[[111 117 113]
 [123 116 116]
 [120 105 109]
 [111 137 111]]
:
[[113 111 117]
 [116 123 116]
 [109 120 105]
 [111 111 137]]

[[136 118 143 121 121 120]
 [107 122 120 144 143 117]
 [136 119 142 122 122 120]]
:
[[120 136 118 143 121 121]
 [117 107 122 120 144 143]
 [120 136 119 142 122 122]]

[[136 107 124]
 [118 116 112]
 [111 125 114]
 [126 128 119]
 [107 129 118]]
:
[[124 136 107]
 [112 118 116]
 [114 111 125]
 [119 126 128]
 [118 107 129]]

[[107 155 156 156 126 132 128 139 139]
 [150 110 111 110 127 128 134 122 124]]
:
[[139 107 155 156 156 126 132 128 139]
 [124 150 110 111 110 127 128 134 122]]

[[125 135 115 119 124 121 123]
 [123 139 107 113 121 115 119]
 [132 124 138 134 132 134 129]
 [132 116 128 138 132 136 137]
 [132 120 126 135 132 134 133]
 [132 122 144 137 133 137 131]]
:
[[123 125 135 115 119 124 121]
 [119 123 139 107 113 121 115]
 [129 132 124 138 134 132 134]
 [137 132 116 128 138 132 136]
 [133 132 120 126 135 132 134]
 [131 132 122 144 137 133 137]]

[[120 130 104 102 106 145 121 114 139]
 [134 126 109 109 111 142 131 121 139]
 [127 125 113 113 112 138 125 121 134]]
:
[[139 120 130 104 102 106 145 121 114]
 [139 134 126 109 109 111 142 131 121]
 [134 127 125 113 113 112 138 125 121]]
---
[[148 135 103 144 142 140 112 142 146 147 110 132 101 133 152 143]
 [110 105 123 137 143 121 141 121 134 134  99 144 115 141 126 118]]
:
[[110 105 123 137 143 121 141 121 134 134  99 144 115 141 126 118]
 [148 135 103 144 142 140 112 142 146 147 110 132 101 133 152 143]]

[[140 116 120 139 114 135 132 121 119 125]
 [122 132 111 136 118 137 133 120 104 130]]
:
[[122 132 111 136 118 137 133 120 104 130]
 [140 116 120 139 114 135 132 121 119 125]]

[[118 133 125 138 112 120 113 124 148]
 [116 110 137 133 119 118 120 143 106]]
:
[[116 110 137 133 119 118 120 143 106]
 [118 133 125 138 112 120 113 124 148]]

[[121 131 119 132 118 116 149]
 [105 129 118 131 137 122 135]]
:
[[105 129 118 131 137 122 135]
 [121 131 119 132 118 116 149]]

[[130 113 120 128 127 148 151]
 [128 120 126 119 123 132 132]]
:
[[128 120 126 119 123 132 132]
 [130 113 120 128 127 148 151]]

[[104 139 111 118 112 143 149]
 [103 148 130 116 104 139 133]]
:
[[103 148 130 116 104 139 133]
 [104 139 111 118 112 143 149]]
---
[[127 125 138]
 [135 132 124]
 [140 129 141]
 [117 126 107]
 [137 141 137]
 [132 130 142]
 [119 135 124]
 [128 142 130]]
:
[[127 125 138]
 [117 126 107]
 [140 129 141]
 [132 130 142]
 [135 132 124]
 [119 135 124]
 [137 141 137]
 [128 142 130]]

[[123 143 133 129 128 137 131 124]
 [120 122 120 131 139 149 126 139]
 [116 117 120 127 125 129 138 130]
 [112 135 140 132 124 125 115 127]
 [ 99 138 121 131 138 154 114 139]
 [108 127 128 131 132 143 120 134]]
:
[[116 117 120 127 125 129 138 130]
 [120 122 120 131 139 149 126 139]
 [108 127 128 131 132 143 120 134]
 [112 135 140 132 124 125 115 127]
 [ 99 138 121 131 138 154 114 139]
 [123 143 133 129 128 137 131 124]]

[[134 152 136 146 143 134 109 148 111 110 129 128 146 147]
 [118 101 145 118 123 118 144 116 144 145 120 143 128 130]
 [122 128 107 143 113 119 136 138 141 132 120 110 140 126]
 [113 117 112 149 111 110 138 144 146 132 110 112 149 125]
 [118 104 142 118 121 117 147 113 145 147 121 143 120 110]]
:
[[118 101 145 118 123 118 144 116 144 145 120 143 128 130]
 [118 104 142 118 121 117 147 113 145 147 121 143 120 110]
 [113 117 112 149 111 110 138 144 146 132 110 112 149 125]
 [122 128 107 143 113 119 136 138 141 132 120 110 140 126]
 [134 152 136 146 143 134 109 148 111 110 129 128 146 147]]

[[127 128 133 135 129 125 130 127 129]
 [128 153 110 111 155 132 150 130 100]
 [130 139 123 107 114 136 118 129 116]
 [128 121 134 135 119 126 114 127 137]]
:
[[128 121 134 135 119 126 114 127 137]
 [127 128 133 135 129 125 130 127 129]
 [130 139 123 107 114 136 118 129 116]
 [128 153 110 111 155 132 150 130 100]]

[[123 140 138 135 117 135 111 109]
 [106 114 132 125 106 111 142 134]
 [140 124 137 121 120 123 120 124]
 [139 129 115 116 120 124 122 124]
 [123 133 138 139 120 126 112 112]
 [107 131 128 133 105 131 110 110]
 [138 119 135 123 118 127 123 130]
 [117 136 138 133 101 132 110 117]]
:
[[106 114 132 125 106 111 142 134]
 [138 119 135 123 118 127 123 130]
 [140 124 137 121 120 123 120 124]
 [139 129 115 116 120 124 122 124]
 [107 131 128 133 105 131 110 110]
 [123 133 138 139 120 126 112 112]
 [117 136 138 133 101 132 110 117]
 [123 140 138 135 117 135 111 109]]

[[128 141 140 135 138  99 109 128 127 127  99]
 [127 132 127 118 126 151 148 128 135 129 152]
 [132 118 124 138 125 151 145 128 127 130 153]
 [129 122 130 141 130 103 106 126 117 126 104]
 [126 140 140 137 138  99 108 125 124 128  99]]
:
[[132 118 124 138 125 151 145 128 127 130 153]
 [129 122 130 141 130 103 106 126 117 126 104]
 [127 132 127 118 126 151 148 128 135 129 152]
 [126 140 140 137 138  99 108 125 124 128  99]
 [128 141 140 135 138  99 109 128 127 127  99]]
---
[[127 138 125 141 130]
 [128 142 125 115 131]
 [127 113 128 139 129]
 [126 122 130 129 130]
 [129 140 130 105 125]
 [130 132 122 120 125]
 [124 117 126 131 129]
 [126 139 132 119 125]
 [130 119 123 134 128]
 [129 127 131 130 126]
 [127 103 125 122 132]
 [125 130 131 128 127]]
:
[[127 125 130]
 [128 125 131]
 [127 128 129]
 [126 130 130]
 [129 130 125]
 [130 122 125]
 [124 126 129]
 [126 132 125]
 [130 123 128]
 [129 131 126]
 [127 125 132]
 [125 131 127]]

[[119 156 110]
 [143 137 151]
 [107 136 146]
 [136 136 154]
 [129 123 101]
 [136 154 118]
 [135 155 121]
 [146 105 131]
 [133 135 116]
 [108 110 103]
 [152 114 117]]
:
[[119 110]
 [143 151]
 [107 146]
 [136 154]
 [129 101]
 [136 118]
 [135 121]
 [146 131]
 [133 116]
 [108 103]
 [152 117]]

[[135 123 119 141 138 137 131 141 140 129 144 146]
 [126 128 142 125 118 119 125 114 140 121 136 115]
 [115 116 119 111 115 117 128 107 117 130 132 114]
 [122 111 115 123 122 122 139 126 141 128 141 132]
 [121 130 139 119 117 118 125 124 136 114 132 115]
 [127 119 118 129 122 122 137 138 135 123 139 146]
 [119 118 125 120 118 119 140 128 141 115 140 119]]
:
[[135 119 138 131 140 144]
 [126 142 118 125 140 136]
 [115 119 115 128 117 132]
 [122 115 122 139 141 141]
 [121 139 117 125 136 132]
 [127 118 122 137 135 139]
 [119 125 118 140 141 140]]

[[118 107 117 126 146 134 130 132 121 116 143 141 139]
 [110 138 112 119 111 120 114 136 131 118 131 145 150]]
:
[[118 117 146 130 121 143 139]
 [110 112 111 114 131 131 150]]

[[119 123 125]
 [134 121 148]
 [119 123 127]
 [139 125 154]
 [119 122 128]
 [119 125 124]
 [117 145 120]
 [118 145 119]
 [142 124 113]
 [117 143 121]
 [134 121 147]]
:
[[119 125]
 [134 148]
 [119 127]
 [139 154]
 [119 128]
 [119 124]
 [117 120]
 [118 119]
 [142 113]
 [117 121]
 [134 147]]

[[119 120 134 116 127 131 122 132 131 134 139 111 114 128 124]
 [113 126 126 124 115 120 124 136 129 130 134 105 120 126 116]
 [119 121 117 127 126 127 125 124 124 133 133 113 122 129 120]
 [124 119 129 134 129 136 127 123 122 122 130 106 123 129 128]
 [118 124 122 127 124 130 122 130 132 132 130 110 121 127 120]
 [111 118 122 126 123 127 123 134 124 138 125 108 116 119 125]]
:
[[119 134 127 122 131 139 114 124]
 [113 126 115 124 129 134 120 116]
 [119 117 126 125 124 133 122 120]
 [124 129 129 127 122 130 123 128]
 [118 122 124 122 132 130 121 120]
 [111 122 123 123 124 125 116 125]]
